[[155,116,47],
[135,146,165],
[138,137,167]]
->
[[135,146,165],
[138,137,167]]

[[127,72,129,133,224],
[134,149,129,122,124],
[139,141,139,137,86],
[111,102,117,131,133]]
->
[[134,149,129],
[139,141,139]]

[[159,129,141],
[215,118,168],
[115,126,122]]
->
[[215,118,168],
[115,126,122]]

[[225,146,51,119,163],
[128,114,126,120,134],
[148,169,83,156,141],
[131,47,127,74,109]]
->
[[128,114,126],
[148,169,83]]

[[89,196,110,196,109],
[54,109,102,97,205],
[114,160,110,157,101]]
->
[[54,109,102],
[114,160,110]]

[[121,104,116],
[63,35,100],
[95,72,108],
[121,102,115],
[127,111,118]]
->
[[63,35,100],
[95,72,108]]

[[90,123,189,110,75],
[131,169,125,170,83],
[148,148,41,178,95],
[178,80,92,140,166]]
->
[[131,169,125],
[148,148,41]]

[[177,138,142],
[113,125,150],
[201,141,138]]
->
[[113,125,150],
[201,141,138]]
---
[[157,158,145,159,119,140,113,142],
[79,83,105,83,152,111,161,115],
[188,186,99,191,39,82,48,85],
[140,138,129,139,118,127,116,127],
[115,114,139,115,153,142,148,144],
[195,179,116,188,65,104,57,104]]
->
[[188,186,99,191,39,82,48,85],
[79,83,105,83,152,111,161,115],
[195,179,116,188,65,104,57,104],
[140,138,129,139,118,127,116,127],
[115,114,139,115,153,142,148,144],
[157,158,145,159,119,140,113,142]]

[[142,152,167,92,64],
[112,87,84,170,205],
[121,142,113,138,143]]
->
[[112,87,84,170,205],
[121,142,113,138,143],
[142,152,167,92,64]]

[[172,60,119,176,143,151,140,187],
[127,84,95,142,172,163,34,64]]
->
[[127,84,95,142,172,163,34,64],
[172,60,119,176,143,151,140,187]]

[[153,137,110,122,111,92,119,74,116,146,69,119,166,152,116],
[180,154,116,137,120,96,134,76,134,170,70,124,191,178,134],
[126,119,149,143,146,147,143,181,137,123,188,138,110,125,137],
[97,161,190,72,198,139,87,196,115,119,207,166,56,102,115],
[133,58,76,179,65,121,163,93,130,102,88,92,169,124,130]]
->
[[133,58,76,179,65,121,163,93,130,102,88,92,169,124,130],
[153,137,110,122,111,92,119,74,116,146,69,119,166,152,116],
[180,154,116,137,120,96,134,76,134,170,70,124,191,178,134],
[126,119,149,143,146,147,143,181,137,123,188,138,110,125,137],
[97,161,190,72,198,139,87,196,115,119,207,166,56,102,115]]

[[78,105,103,204],
[203,178,174,38],
[79,107,104,205],
[84,56,66,60],
[71,94,94,194],
[79,48,58,48],
[156,196,184,219]]
->
[[79,48,58,48],
[84,56,66,60],
[71,94,94,194],
[78,105,103,204],
[79,107,104,205],
[203,178,174,38],
[156,196,184,219]]

[[81,103,128,99,60],
[160,159,185,117,190],
[124,91,72,160,128],
[127,106,220,83,147],
[144,131,83,161,100],
[145,135,68,169,141],
[146,160,125,139,149]]
->
[[145,135,68,169,141],
[124,91,72,160,128],
[144,131,83,161,100],
[146,160,125,139,149],
[81,103,128,99,60],
[160,159,185,117,190],
[127,106,220,83,147]]
